Turns, then the turns between two rows, first turn first; the first pair answered
J225 (before -> after):
[  3   0   7  -4   0  -6  -9  -6 -14  -2  -2   3   1  -6  15   0   2] -> [  0   9   8  -7  -1 -10  -4  -8 -13   2   0   0   1   1  14  -8   2]
[  9   0   4  -1  -7  25 -17   6   0  -7  -9   0   1 -16   6   2   6] -> [ 19   1   6   1  -9  17   1 -13 -11   0   5   2  -2 -16  11   5  -8]
[  9  -4   0  -7  -3 -13   7 -15 -16  10   3   8   5   2  11  12 -14] -> [ -6  13  -3 -17  -2 -11   3  -1  -7  15  -3  -5  10  22   0  -4  -4]
[  3   6   8   2   1   6  -6   5   5 -10  -7   1  -4 -22   2  -5  -4] -> [  9  10   8   1   2   1   5  -6  -1  -6   0   3  -5 -19   4  -4 -13]
J261 (before -> after):
[  1 -16   2 -17   5 -12  -7  -4  -3  11  -2  -2   8  18   8  13   1] -> [ -2   2   3   3  -6   9  -9   8  15  -2  -8 -18  -7   3  -6 -11  20]
[ 10  -1   7  16  -3  12  22  -9   7   2  11 -15  -7   2   8 -15   8] -> [ 13  -5  10   6   0  -1  25 -17  -6   9  11  -4   0   3  17  -2  -8]
[ 13 -16   1  17  -7  14  11   1  -4 -22  -1  -7 -15 -19 -10  -6   4] -> [ 14 -29   1   0   1  -4  12  -9 -19 -11   6   6  -1  -7   3  13 -14]
J115 (before -> after):
[ -7   6  -1 -17   4 -14  -1  -1  -7   6   0   4  13  10  -2  -2   0] -> [ -8   4  -1 -18   4 -13  -2   0  -7   4  -2   6  13   8  -1   0  -3]
[ -4  -6   0  -4   1   5 -15  15   2  -6 -15   1   6  -9   2   4   2] -> [ -6 -14  -3   3   7   4 -14  13   6  -5  -8   0   4  -3   0   4   8]
[ -7   3  -2 -15  15   1 -18  16  11   3  -8   7  11  -9  -7   5   7] -> [-10  -1  -4 -11  17   2 -18  15  14   3  -2   5  11  -4  -6   5  11]
Pairs:
Between the rows of a pair lie 2 to 3 turns.
[ -5   5  -4   2  -2  10   5   2   8  -7   2  -8 -14  -5  -9 -15   3] -> [-12  -3  -4 -15   2   6 -10  12   4  -6 -10   3   0  -2  -3  -7  -3] | J261 then J225 then J225
[  4   0   0   8 -11   5   1  11   0  -7   5  -1  -8 -26   2  -5   2] -> [  2  14   3  -6 -16  -1   8  10  -6   0   0  -3  -4 -21   1  -9  -4] | J225 then J225 then J115
[ 0 -9  0  3  4 -6 -1 -5 -4  1  3  2  0  0  5  3 -8] -> [ 2 -9 -1 12  1  0 -1 -3  2 -1  5 -5 -6 -2  0 -1 -1] | J261 then J225
[  8   4   5  -7  -5 -22  14 -10   6  12   5  -2   7   3   0   2  -6] -> [ 13 -15   5  -1  -7 -14   3  -3   5   0   0   9   7 -16   6  11  -6] | J225 then J225 then J225
[ -5  13   6   3 -14  14  -9  13   4  -8 -21   2  -5 -26 -16 -12  14] -> [ 10  22   7   4 -18   3  20 -19 -12   6  -1   2  -9 -22  -8 -10  -7] | J225 then J225
[  8  20   8  -7  -7   7  10  -1   0  -8  -9 -11  -3 -11   1 -10  -4] -> [ 10  11   9  -5  -9   9   5   3   0 -12 -12  -6  -4 -21   4  -2  -3] | J225 then J225
[  2  19   1 -11 -10  -5  17  -7 -13   4   5  -2  -2   2   0  -9  -9] -> [ -3 -17   1   3   0   7 -14  15   2 -15  -6   6   1 -12   2   6   8] | J225 then J225 then J115
[ -7  -7  -1 -22   6 -16   1  -3  -9   4  -7   7   6  22  -1   5  -5] -> [  0 -22  -3  14   3   5  -6   5   9 -16  -3  -1 -13  -2  -7   0  17] | J261 then J225 then J115
[-6 -8 -3 -8  3 -3 -8 10  1 -1  0 -1  5  4  3  8  5] -> [ 7  7  0 -1 -7 -4 13 -4 -5 -1  6 -4 -7 -5  2 -2 -2] | J261 then J225 then J225
[  8 -23   4  -8  11  -8 -12   5  -5   4   2  11  14  13   0  20 -10] -> [  0 -16   2 -13  11  -6 -20  16   1   2  -4   6  17  20  -8  14  -3] | J225 then J225 then J225
[-3  5  0 -2 -4  8 -8 10  4 -8 -7 -2 -4 -4  0 -4 -2] -> [-3 14  2 -4 -4  3  1  3  3 -1 -3 -6 -3  5 -2 -7 -6] | J225 then J225 then J225
[-2 -6 -2 15  2  9 -5  5  9 -1  1 -4 -3 -2 -1 -9 15] -> [  7  -1  -2  11   0  -3  15 -14  -4   7  12  -1  -4   1   5  -3   0] | J225 then J225 then J261
[ -6   4  -5   5   4  -9  14 -10  -2  19  13  -7   5  21   1  -1  -1] -> [  2  29   1   2 -11   3  15  -3  -5   8  -4  -8  -3  -4  -5 -13  -4] | J261 then J115
[ 14  -4   2   7  -6   7   0  -1   1 -11  -6  13 -18 -30  -5   4  -7] -> [ 11 -27  -2   8   7  -1  -4  -3   2  -5   6  18 -11 -13   2  20  -5] | J115 then J261
[  3   7  -4  14  -3   6   6  -2   8  -2   4  -9 -10  -4  -5  -7   5] -> [ -7   4  -3  -5   3   4 -12  15   7  -5 -12  -1   3   1  -4  -4   6] | J261 then J225 then J225
[  0 -15  -1   3   4   1 -11   7   4  -9   2  -1  12  -9  -1  12   3] -> [  6  -9  -3   7   2  -6   9 -11  -1   2  16  -6   8  -1  -1  10  -4] | J225 then J115
[  4   2   3 -12  -5   4  -7   2 -10  -4 -14  11   4 -11   8   9 -12] -> [ -3 -14  -3   8   2  10 -17  11   9 -10  -7   0  -2  -4   0   6   7] | J115 then J261
[-15 -12   1  -3   9   0 -21  24   5 -11  -4   4   4  -6  -9   6   9] -> [  0  28   8 -13  -6 -10  14  -4 -14   3   1  -2  -2  -8  -9  -9 -13] | J261 then J225 then J225
[  7 -21  -2   6   3  10 -11  12   5   6   9   4   6   1  -1  -3   9] -> [ 9 -7 -2  3  1  3  6 -4 -1 17 20  0  7 13 -2 -6  2] | J225 then J225
[ -2 -15  -3  -3  10  -9   2  -7  -9   7   6   8   4  10   9   8  -9] -> [  3 -16  -5  17   4   8  -1  -2   4  -6   7  -3 -10  -6   1  -2   6] | J261 then J225
[  5  -1  -4  -3   7   6 -21   5  -8   2 -10  10  10 -13  12  12 -14] -> [  5   8  -2   6  -1  15 -19  10  -2  -5 -14   4   1 -24   7   3  -5] | J261 then J261
[ 11 -21   1  13  -2   6  -8   4  -2 -11  -4  13  -6 -28   7  14  -3] -> [ 13 -21   0  24  -1   6   0  -3  -2 -10   5   7  -9 -27   6  10   0] | J115 then J261
[ 5 16  4 -3 -9  0  3  2  0 -1 -5 -3 -5 -6 -4 -5 -2] -> [  8   7   5   0  -7   0  -1   4   0  -4  -5   0  -7 -13  -1   0  -3] | J225 then J225
[ 15 -22  -3  10   5  -1  -2   0   1  -8   6  17   1  -7  14  21   7] -> [-5 14 -4 -6  3 -4  7  5  8  9  9 -2  9 30 -4 -5 16] | J225 then J225
[ -5 -11 -15  12 -11   7 -18   7  16 -11   1  -3  -3  -1   0   5   9] -> [-12   9 -15   7 -12   2  -6   0  16   0   8 -12   0  17  -6  -8   9] | J225 then J225 then J225
[  1 -16   0   1   5   0  -6   1  -2  -5  -3   1   1 -14   1  12   4] -> [  2  -4  -1  11   2  -1   7  -9   4   0  10 -10  -8  -6  -5   1   8] | J115 then J225 then J261
[ 1 -3 -3  2  2  0 -4  6  0 -1 -8  3 -2 -4  5  7  5] -> [-2  8 -4  0  2 -2 -3  8  3  2 -8  0  0  3  1 -1  7] | J225 then J225 then J225
[  5 -17  -2   3   3  -1  -7   0  -3  -6   2  10   2  -8  11  14  -3] -> [-6 -3 -7  4  7 -5  1 -3  9  4 11 -7  4 19  0 -2  6] | J115 then J225 then J225
[ 21 -16   3  15   0   5  13 -15  19  12  14 -10  -1   7  11  11   7] -> [  8 -10   1   9   3  12  -5   5  30   8   1 -16   5  15   2   1  22] | J225 then J225
[  4   2   3   6   1  -4   8  -4   9  10   5  -4 -11   6  -5  -7   4] -> [ 2 -2  2  2  5 -8  8 -5  5 14  6  0 -7  9 -1 -1  0] | J261 then J261
[-15  27   7  15  -7  16  -5   8   8   4 -10 -26  -4  -1 -12 -13  19] -> [  2   9  14  12 -12  17 -13   9  -9  -9 -22  -6  -7 -38   3   6   4] | J115 then J225
[-8 -2 -7 13 -1  8 -7  1 12 -2  7 -7 -5  9 -8 -6 14] -> [ -4  21   0  -2 -11   9  -2   3   2  -5  -6  -6  -6  -4  -7 -12   4] | J115 then J115
[ -2  13  -8   4  -2   5   8   2 -15  -8   8   2  10  -9   3   0  -9] -> [-10  15 -10   0   3   6   0  11  -9  -8   1  -1  13  -2  -1  -3  -3] | J115 then J225 then J225
[  5   2   2   5 -10  13  -6   6   2 -12 -12   2  -6 -21   0  -5   1] -> [  5 -15   1  -2  -1   2  -8   2  -5  -6  -6  11   2 -12  10  14  -8] | J115 then J261
[ -7 -10  -2  11   5   3  -4   6  12  -1   7  -3  -2   3  -7   1  11] -> [-5  0 -3 10  6 -1  4  1  9  4 10 -6 -2 11 -9 -3  6] | J225 then J225 then J225
[  8  -9 -12  17  -3  -1   9  -8 -15  11  14 -18   6  -3   2  20   7] -> [ -7  -5 -12  12   0   7  -6  13  -3   7   1 -25  11   6  -7   9  22] | J225 then J225
